Each path below is one point turned by a fixed rotation once a step. After each direction that follows a path, write how fast that rotation turns it, in degrees per step (0 if it stays still).
Each turn is a multiple of 5 degrees from 10 to 175, or 0.
Each row of a path follows its step; steps can be skipped.

step 2: [ 12  17 -21 -10  16  10 -16 -27  11   0 -22  -7  -6 -17  15  12 -25  42
 -16  -3 -22 -28 -13  33 -23   6   6  20 -12  -2 -11  -5  30 -20   4  -9
  -2   2  -9  28 -14  45  41 -15  -2   5 -33   4  14   5   3   9 -32 -13
  12  -2  -4 -13  37  22 -10  -9]
step 4: [  5   0  20 -16   7   8   5 -16   5  10 -22  12  -4   8 -45  14  34  11
 -15  28  12  -7   6  22 -26  -5  -7 -20  -1 -13  10  20  -1   4 -11 -19
 -18  -7 -24   8  12  -2  -1 -28  18  42 -13 -16 -22  -4   3  24  12   0
 -38   6  -7  -5   9 -36  -9 -59]
step 13: [-17 -18  -3 -31  20  27  34 -21  22  -5 -26 -32  -2   8   8  29 -10  -1
  20  -2 -18  -7  27  20  11   5  -3 -32 -10 -12 -16  -5  30   4  -6  -5
   1 -30 -25  25  -3 -17  14  -9 -43  29   3   3  11  -4   7   6  30  -5
   0 -28  -5  -2  14 -25 -36  -4]
step 14: [  0  -1   8  10   9  -5   7 -38  14 -23  -4 -21  -2  11 -43 -19 -58   3
  33  14  -5   0   4 -18   0  -8  22 -12 -19 -12   5 -11  -4 -11  23   1
  29  10 -35  -4 -22  18  31  25 -18  17  -3   5  30  -1  29  17   7  24
 -24  -8  -1  -6  12  -6  10 -20]
step 15: [ 19   6   6  -1  32  28   4 -15   1  24 -19  -8  33 -22   2  -6   1  13
  10 -13   8 -12 -12 -24 -14  11 -34  -2   0  -1   8  17  -7 -22  -3  19
  27 -13  14  16 -27   6  -5   0 -31  36 -11   0   2  13  14  49 -27  35
 -33   5  18  -5   2   2  38 -17]
step 18: [-15  13 -14 -19   5  19  -8 -20  14  37 -27 -19   4   1  -6 -19  -5  16
 -20 -38  18 -32   1  -5  -3 -10  -7 -18  10   5  13   2 -17 -31   3  -7
   9 -12   8   3 -33  32 -12  22  17  23 -13  -1  -8  37  28  35 -24   7
  16  -6 -10   9  41  12 -14 -23]
step 19: [-21   7  16  -7   6   4  -8 -14 -10  16 -27  -9 -12  32   9  23   0   8
  46  15  -4 -29   9 -13 -33   1 -23  11  22   5  29  -5  39  -1  12 -31
   0  -6   8  10  -5   6  12  -5   7  -2  16  24 -24  27  -5   7 -32  41
   6 -17  17  -4  37  -2 -19  18]
step 22: [ -6  23 -21  -5  -8 -11   6  -6 -17  21 -15   8 -11  -6  17  24  -8  23
  24  36 -14  -9  18   3 -18  24 -22 -26  -5  -8  -8 -21  16 -28  -5 -52
 -14  -5 -27  41  -5  12  -1 -10 -12   0  20  24  -7   7  30   3 -36 -26
  14   6  16 -16  29  10  -4  -4]
step 23: [ -8  19  12  -8  10  12 -32 -22   3  -3 -14  29  -5  19 -40  16  -9  11
   8   8  -6 -36   8  15 -48   0  32   0  13  -4 -38 -43 -12  -5   7 -24
 -12  -2 -11  -9 -17  -6  -7  14 -21   4 -16  41 -10  -6  -6   6  -2 -10
 -12  19  19 -24 -12 -19   6 -24]
Speeds:
[  3  11  -7  -1  -3  -5  -1   0 -10  -4   4  -1   4 -10   4   2   3   7
  -2 -11   9   1   0  -2  -3   5   3 -11  -5   0  -5  -7  -1  -6   0   0
  -4   1  -3   4   2  -2  -1   1  -3  -4  -5  -1   3   0  -8  -2  -1  -9
   6   0   2  -3   0   0  -3   7]
70
[ -2   0  -9   2  -6  -1  -4  -7   3   0   3  -6  -1  -5  -3   2  -7   0
   4  -3   0   0  -7   1  -3  -1   1   2   4   1   0  10   0  -8  -4   3
   2   0  -3  -7   3  -3  -3 -16   5   2  -1  -4  -1   2  -9   5  -4   9
  -3   1  -7   1   8  -1  -5  -1]
25
[ -3   0  -2   7   0   0  -1   9   8   2   0  -6   0  -5   4   5   2   7
  -1   3  -3  -1   9   0  -2   1  -5   0   4   1   2  -3   7   0  -5   7
   5   3  -1   1  -3   2  -5   2   3  -1  -6 -10   5   9   5   3 -16  -2
  -1   4   2   0  -1  10   3   2]
110
[ 1  0  9 -1 -2  1  3  3  3 -5  2 -5  3  6  4 14  5  1  6 -6 -4  0  3  0
 -3  7  1 -3 -2 -2 -1 -1  0  0  6 -2 -9  8 -6  3  8  7 -5 -7  7  4 10  0
 -1 -3  6  2  1  0 -6  0 -1  7  4 -4 -1  4]
120
[-12  -1   8   2  -6  -4  -7  -1  -5  -2  -1  -1  -2  -3  -4  -8   1   0
   3  -2  -2 -10  -1  -4  -6  -3   3   2   0  -1   2  -5   4   1   3   6
   9  10   3  -2   2  -3  -5   4   6   5   5   5  13   0  -2  -4   4   1
   1   5   2  -2   1  -6   0   7]
160
[  1  -2  -1   0   3   1   4 -11   2  -5   6   3  -2   1   4  -4   4  -4
  -3  -4  -3   1   0  -1   1  -3 -11  -7  -5   2 -11   0   7   4  -2  -4
  -4   1  -6  -6  -9 -12   1  -1   6  -6  -2   3   5   1   6   0  -1   4
  -3   7  -5   4  -4  -1   5   6]
20

step 0: [ 27 -24  -3 -10 -16 -13 -18 -29  23 -12  17 -24  -3   0   7   1  -5 -14
 -21   0  -9  20  33  -4  31 -14  18   8 -11   7 -22  -8 -16  25  10   9
   7  17   5  25 -37   7  47  -5 -12   7  -7  -2  29  -2 -46  -6 -34  -8
  24   3 -15   7  30  10  -8   0]
step 7: [-27   9 -36   3 -53  -2  -7  -8 -25   3  28  -8  17  -9 -13   5  25  -4
 -40   8 -40  16   4  -3  -9   2 -29  -4 -18  23  -9  18 -12   8 -18 -12
  28 -11  12  48  -5   5 -10   0   6 -20  25   5  -1 -14  16 -21  22 -16
  -3  24   4  -8   5   2  -2  -9]
step 11: [  2 -23 -25 -34  16  -5 -26 -14 -18 -18 -23 -16  13  33  21  12 -23  28
 -41 -13   1  -4  36   1  40  24  -4  12  -1  -7  -8   7   5  -9  28   8
   4   8   5   1   5  28  24   3 -24  21   7  10  -2  10  -5  28  14  -6
  11 -15 -16  24 -33  14  -6  10]
step 14: [ -2 -26  -7   5  -4  -6  15  13 -13  -2 -15  24 -18   5  11  27   1  33
 -51  -9 -18  12   8  -2  23  23   5 -31 -29   3 -15  10 -40  25  34  10
  -2 -15   5 -33  -4 -17  -8  22   8  -3 -16 -28 -33  -3 -18 -18   8  -5
   2 -16 -31   7 -10  -1   5 -11]
step 19: [ -3 -27  -9  11  20  28  21 -40   9   7  13 -30  18  30  14  -6  20 -31
 -38 -18 -14 -11 -14  -7 -12  -3   1   4  13 -21 -28 -14 -18  28  -1  18
  18  34  29  -5  -8  21  -3  -3 -23   8  -5  28   4   3  -2   7 -14 -34
  11 -18 -21  -5   8   8 -27 -13]
step 23: [  7  14 -25  -3  13 -16   5  11 -48  -6   2  14  -1   9   9  40   0   3
 -10 -14  11   7   9  -9   2  -1   0 -12  -8 -16  -2   2 -15  18   3 -11
  23  -5   9  -6   6 -42   3  12  30 -10   4   5  32 -21   5 -15  46  -5
 -24  52 -21  11  -6   6 -43  18]
step 27: [-10 -31   4 -11   7 -10  13  17   8  24 -20 -17 -19   1  -5 -26  -1 -17
  -4 -24   9  10   6   4  10  15 -20   9  13 -27 -25 -59 -16  -6  39   6
  15   4  23  21 -12 -21   4  -2  -7  11  15   0  -5  13 -27  28 -26 -12
 -17 -10   5  13 -44   4   8  30]
step 28: [  6  -8 -18  -4 -43 -19  -1  -7 -23   8  27 -16   0  13 -11 -22   4  10
  -6 -17  13 -29  13   8  14 -24 -30 -19 -49  -2 -32 -24   8  -3  -2  35
   6  -2  21  -6  19  28  12  -1 -22   0  18  34 -17 -20   4 -28  -4 -14
  11   6 -17  -9 -20   5 -17 -19]
step 29: [-10   9 -14 -33   3 -18  -5 -32 -31 -29  -5 -23 -18  26  29  -6 -21  35
 -19 -19   8  -6  15   3 -15   4 -11 -12  -9  31  16 -20 -26  26  29  11
  21  22 -16  17  -4   5 -19 -26   7  -5 -29  -4  17  -8  17  22  -1   2
   2 -17 -22   2  17  -9 -25  21]
Speeds:
[ 11   1  -2   2   2   0   1   3  -2  -1   9   4  -4   3   0  12  -8  -5
   1   1   4  -3   0   1  13   1  -4  -2   0  -3  -1   0   2   0   0  11
  -6   0  -2   0   1   1   3   7   0   3   1   1  -4  -6  -3   1   3   7
   9   1 -11 -11   2   2   0  -2]
130
[ 10   8   0  -2  -1  -2  -6  -5  -3   4 -11   2  -4   4  -3   1   2  -2
  -4   9   0   3   3   2   2   5   7   2 -10   1  -5 -12  -1   3  -3  -6
  -2 -11  -1  -4   3   4  -1  -2   7   4  -7   3   6   5   1   2  -1   2
  -1   1  -2  -1   7   3  -2   2]
125
[-5  5 -2 -7  6  8 -9 -2 10 -4  1  1 -5 -1  8  0  1  1 10 -5 -5 -3  7 -2
 -1 -3 -1  4  3  7 -3 -2 -9  4 -3 -1 -2 -4  8  8  5 -3 -2 -2  7 -1  3  2
  6 -6 -4  8 -1  3  6 -1 -5  2  1 -2  1 -3]
135
[ -2  -4   0   3   1   3   0   6   6  11  -4   3  -4   5  -2  -8   6   1
   5  -1  -9  12  -8   1   2   1 -12  -3   2   1   3  -3   4   7   2  -2
   1  -6  -1  -3   1   5  -9   6   1   3   0  -7  -4   1  -7  -1  -1  -1
   4   0  -2  -5  -4  -1  -3  -6]
60
[ -7   2   4   6   1  -3  -4  -2   1   0   0  -3  -2   5  -5   1   3  -5
   1  -1  -4 -11   9   7   0  -1  -1   0  -2  -3  -8   4   1   4  -6   3
   1   3   6   1   1   3  -9   1  -1   4  -3  -5 -12   2   1   1   5  -3
   5   7  11  -4   6   3  -3   6]
120
[ 10   3   2  -1   6  -6   7  14   2   6  -1   1  11  -6  -4  -7   0   2
   3  -4   1  -3  -1  -2  -1   0   3  -1   4  -6  -2 -11  -5  -4  -8   5
  -2  -3   9   3   2   0  -1  -7   5   1  -1  -5  -3  -6   3  -6   5  -2
   2   0  -1   4  -1  -2   0   2]
100
[ -2  -1   6   0  -2  -8   7   3   2  -3  -8   6   1   3  -6   6   4   1
   1 -11   2   4   5  -2   0  -3   4   7  -1  -4  -2   2  -8   1   2   4
  -3   0  -2  -3  -4  -5   0  -1   5   3   8   6   4   5  -2  -4 -13   0
   2   7   3  -9  -1  -5  -4  -7]
80

step 2: [ 30  -7  15  10  -6  19   7  20   8   4 -18 -31  56 -25  15  20  -6 -15
 -11  -4 -27   0 -16  32  -7  12  -7  12   6  -6   9   6   2  14  23  11
  12  20 -27   7  23 -23 -20  -3 -18  -8  -5 -14  -2  10 -10  -2  23   2
 -15   3 -28  27  18 -23 -39  -6]
step 5: [  3 -16  10  36  -5   8   5  35  10  -4  -1  12   9  -6  -3   4  -3   4
  19   6  10  16  -7 -12  -2 -13   4  -3  -5 -21 -18   0 -10   8  36 -22
 -12 -18 -11 -14 -19  18   6 -14  35  31  12  11 -33 -10  -7 -29  12 -12
   8 -29  65   0  -3  22 -15 -17]
step 6: [  2  16 -28  -6  10  28   4   4  20  14  33  17 -46  -6 -29 -15  16  13
  -2 -18  18   7 -16   0  18   9 -39  11   4 -22 -23   5 -13   9 -15   2
 -32  13  34 -23  -9  12  23 -29 -22   1  14   9 -18  -6   2  35 -12  18
 -14 -12   1   2  -5   3  -5  -5]
step 10: [ -2 -38  30 -25 -12  -5 -12  11   0 -10   1 -15   6  32  10  31  -3 -16
 -22   4   2 -11  -6  17   2  -3  22  14  11 -20   5  16 -24   5   3 -26
  30 -10 -18 -18  -3   1  -6  44 -12  36 -13  11  -5  -7  32 -17  -2   6
 -17  20   8 -20 -25  -2  23  28]
step 12: [ 13 -12 -37  -4  -2   5 -21 -14 -12   7  15  -9   8 -42 -17 -12  20  16
  23  11  26  19 -50   7  20  16   8 -22 -14  20  24  14 -31  21 -25   5
  -8  11 -12  11  28 -17 -13   6  14  11 -15  -6  12  -5   8 -10  -7  -5
  49 -12   2   3   6   0 -10   1]
step 15: [-34 -11  -5   1 -18   4  12  35  -3  27  27  -7  28  -2  11  -4 -25   4
  -6  13  -4 -16   8  -3 -11  21  14  -1 -22  11  -1  24   2 -50  33  32
  13 -25 -20 -19  -1 -23  -9 -11 -22   4  31  18  24 -19  -6  -3  23   3
   7   9  -8   0  15  11  15 -17]
step 16: [ 13  -2   4  -9 -20 -33   3  17   7 -34   8  17 -14  40 -13  16  23   3
  15  -4   2  25  39  11 -17  28  17  -9 -10  -6 -18 -22 -12 -41  28 -25
 -15 -20  -7  -9  -4   8  23 -15  -7 -20   0   2 -10  11  -4   3  10  -6
 -16 -18 -13   7 -14  40 -23  11]
step 17: [ 21  31   7   5  -2  15  10  -8   7  -4 -27  19 -32   8  22  -5 -11  18
  -6   1  -4  25   4  -5  36  17 -19  -7   9  18 -29  18 -17  13   8 -50
  10   7 -28 -12  10  20  -3 -20  -6   2  -9  -2   3 -40  16  31  12  18
  29  18 -23  -8   2 -17 -11   5]
step 30: [-30 -11 -13  10   8   9   6 -11  13 -14 -40  16  23   6  20 -26 -24 -17
   4  15  -3   9   6  -5 -11  16   5 -16 -10 -10  -7 -19  -2  26  -4  -3
  12  17 -12   9 -29  22 -17 -11 -28 -27   7   5   2 -35  16  31 -30 -41
  -3 -10   6  -3   9 -26  38  -2]
Speeds:
[ -2   1   3  -1   5   0 -11   0   6  -5  -3  -9   0  -2  -1   3   5   6
   9  -1   3  -6  -6   4  -5   2  -2  -1   0   2   0  -2   2  13   1  -2
   4   7   0  -1   0  -7  -4   7  -2  -6   3   1   3  -1  -3  -8   4  -6
  -1   7  -2   6  -1   3  10   2]
35
[ 3  7 -7  6  1  1  2  7  8  1 -1 -5  3  3 -8 -7  2  2  2  4  1 -2  8  4
  1  1 -5 -2  0  0 -3  5  3 -9  6 -7 -1  4  6 -8 -4  3  7  8  8  4  4 -8
 -3 -3 -1  0  5  3  5 -3 -8 -1  5  4  6 -2]
35
[ -1   0   0   2  -1 -16  -6   6  -5   1   8   3   5  -1  -7  10   3   2
   4  -4   5  -3   1  -4   0  -6   1   6  -4  -2   1   4  -9   1  -3   1
  -7   3   4  -1   1   5   3  -2  -6   2  -4   5   2   0  -4   4   0   1
  -1  -2 -13  -4   1  -3   6   2]
115
[ -7   9   6  -9   5   3  -5  -5  -3  -3  -7   7   0   5   2   2  -8  -4
  -1   1  -1   6   3  -4   5  -8   0   4   0   4  -4  -4   4  -1   1  -8
   0   4   1  -3  -1   2  -2   8  -3   4  -1  -2   0  -5   3  -1 -14  -5
  -1  -1  -9  -2  -7   3   2   2]
110
[ -5  -5  -7  -3  -7  -4  -6   1  -6   2  -6   2  -4   4   6   4   3 -11
  -2  -7   5   0  -3   6   1   7   0  -5   6  -2  11   2   9  -3   1   2
  -5   0   4   2  -5  -1   2  -1  -3   3   4  -2  -6  -8   2  -2   4  -9
   2  -2  -3   1   3   1   3   7]
125
[  0 -12  -2   9  -2   3   2  -2   1   7  -2   6  -1  -1  -1  -1   2   2
   5   0  -5   5   0   0  -6  -3  -5  -3  -4   1   5  -2  -2  -3  14  -7
  -6  -3  -5   4   1   2  -9   0  -4  -7   4  -1   3  -3  -4   6  -1   0
   1   5 -10   7  -9   0   0   0]
25

step 7: [ -4  28   7   0 -28  -3  11  -1  19 -25   2   7  -4 -29 -19   1   3  15
   2   3  15  23  17   2 -15  16  12  10 -24   4 -40 -11  19  13  -9  26
   9  14  28  12   9 -18   2   9  10   5  19  16   9 -34  24  50 -17  47
  27  11  -2   3  -2   9  23  10]
step 9: [-22  39  14 -12 -13   9  -5  15 -20   5  -5  14   3  24  -1   3   6 -15
  40 -29  42  40  -2  12  -9 -26  -2   8 -20   2 -16  -9  -2  -4 -20  18
  -3  26   0  47   9  14   4  -4  16   9 -25  -9   7  -5  -2  -9   9  13
   9 -16  14   1  32 -30  22 -13]
step 15: [ -5   2 -21 -37  -7  10  31   2   7  -5  16  -5  21  -4  13   5  10  -6
  15   7   6  25  -4   1  32   4   3  27 -30   1 -15  10  23   8 -22  14
  43  11  39 -13  14 -21  10 -20   8  23  16  32 -16  18  -8   5  -1   5
  20  11   8  -1  26   6  30  38]
step 18: [-31  28  11 -35   3 -14   7  -3  -5 -33  -1 -27   6 -17   3  21  15 -11
   6  19  11   8  -5   6  11 -15 -19  12  19 -24 -32   7  -1 -30 -47  22
  14  20 -32  14   8 -14  13 -21   3 -10  13  32  -1  13 -19  22  -1  20
  -1 -20  11  -4   3  15   6  28]
step 19: [  6   6  15   4  -9  -1  17  17  -2 -14  13 -20  21 -17 -20 -17  10   4
   7   4 -17 -27  18  28  39  -6  -4 -14 -23  22  -7  14 -32 -46 -41 -12
  -2 -32  13   1  -8  -7  -7  -7   2   8  39   1 -16  24 -15 -10   8 -18
  20 -20 -27  -5  13  -9   2  23]
step 21: [-19  -2 -17  18  16 -21   1  14  17 -25  -8 -30  -6  13  -9  15  18  -3
   1  16 -13  -3   9  -6   8 -14 -17  -2  18   1 -14  -8   8   1 -59 -10
  11  10 -22 -25 -28 -26  10   7  24  38  -7 -21 -16   0  10  34   5  -5
  -2 -18  -6  24  31  23  -7  29]
step 22: [  0  17  -4   5  -1   9   8   6   1 -22 -14  -9  11  11 -31  -1   1 -38
 -28  26   3 -37  27  22  28   1 -26  12  -9   7 -10  27  13 -16 -14 -20
  44 -10  14  -9   7 -13   3   1 -12 -20  12  -4 -25  15 -20   2   1  -8
  23  40   9  -1   5  40  -6  16]
step 27: [-25  29   8   8 -28 -10  21   2   8 -37   9  -5  13  -6  -4  -2 -24  -6
  -7  -7 -28  -6 -23   5   5 -26 -21  17  17 -14 -14  -1 -19 -18 -34 -16
   6 -48  18   6 -19  11   0  -7   4 -13  32 -18  28   8  28 -12  -8  -7
  -2 -35   3  28 -23   7  -4  -5]
step 33: [ 19   9  18  15 -12   5  41 -22  -8   1  30  15  14  -5 -30  14  17  -6
 -12 -23   4 -10  -6  12 -38 -22 -17  -4   2 -13 -15   8  16 -33  23 -26
   5 -24 -21   9 -20 -26  29 -12 -11 -22  -8  -1   1  -6  20  -7 -10  -7
  12  26 -18 -12   9  34  29   4]
Speeds:
[ -4  -4   0  -5   4  -3   1   2   2   1   0   5   3   5   1   5   5  -9
   1   1  -2  -2  -3   8  -3   3   3   9   4   2  -3   5   1   1  -1   4
   3  -2   2   5   1  -1  -3  12  -5 -12   5   5   2  -3  -1  -7  -1   2
 -10   0   2   5   7   5   8  -7]
160
[  0  -1   2  -5   3  -1   3   1   7  -5  -2   8  -7  -5   5  -1  -1 -15
   2  -3   1   1   0  -4  -1   2  -3   0  -8   8  -8   3  -5   0   4  -3
 -15  -7  -4  -5  -3   1   1  -3   3   2  -3   6  -1   4  -4   0   8   4
  -1   0   5  -1   4  -4   1   4]
70
[-10   7  -1   2   2  -6   9  -3  -4  -2   2   0  -4  -5   9   0  -3  -3
   0  -4  -1  -5  -6  -7  -1   1  -5   1   7   0   6   4   8  10  -2   5
   2  -2  -7 -11   2  -5   0   2   5   0   5  -1   2 -10   1   0  -8  -1
   0  -6  -3  -2   0  -4  -1   5]
110
[ 1 -2 -3  2  5 -7  6 -2 -1  6  5 -3  1  1  7  0  1 -3  5  5  3 -4 11 -3
  4 -3 -2 -5  3  6 -4  0  3 -6  7 -5  2  9  2 11 -4  1 -9  0  8  1 -1  4
  5  0 -2 -7 -2  2  0 -3 -5  5 -8 -5  7  4]
70
[-6  4 -3 -5  2  2 -6  5 -7 -3 -2 -2 -3 -4  1 -2  4 -1 -2  6 -1 -2  1  3
 -3  3  1  2  5 -4  9  4  9 -5 -2 -8 -3 -2  9  8 -5 -8 -1 -3  8  6  8  6
 -5  2 -2 -1  7 -2 -4 -1  4  0  7 -2 -8  4]
10
[  4   3   0  -5  -2   1   3  11  -1   7   4  -1  -2  -2   3   1  -4   2
   5   4  11   2   3   8   0  -7  -1   0 -10  -3   2   3   2   2  -5   4
   1   8  -1  -9  -1   4  -8   4  -4   3   3   8   3  -1  -7   7   2   5
   2  -6  -4  -2   8   0  -4  -3]
10
[ 1  6 -7  5 -6 -1 -3  2 -2  4  5 10  0 -1  2  2  0  2 -1 -5 -6  2 -4  2
  5 16  3  6 -2  0 -6 -3  1  1 -3  0 -2  9 -3  9  6  2 -2 -6  5 -1 -1 -3
 -2 -3 -6  3  0  7 -3  3 -7 -8  6 -7  3  0]
10
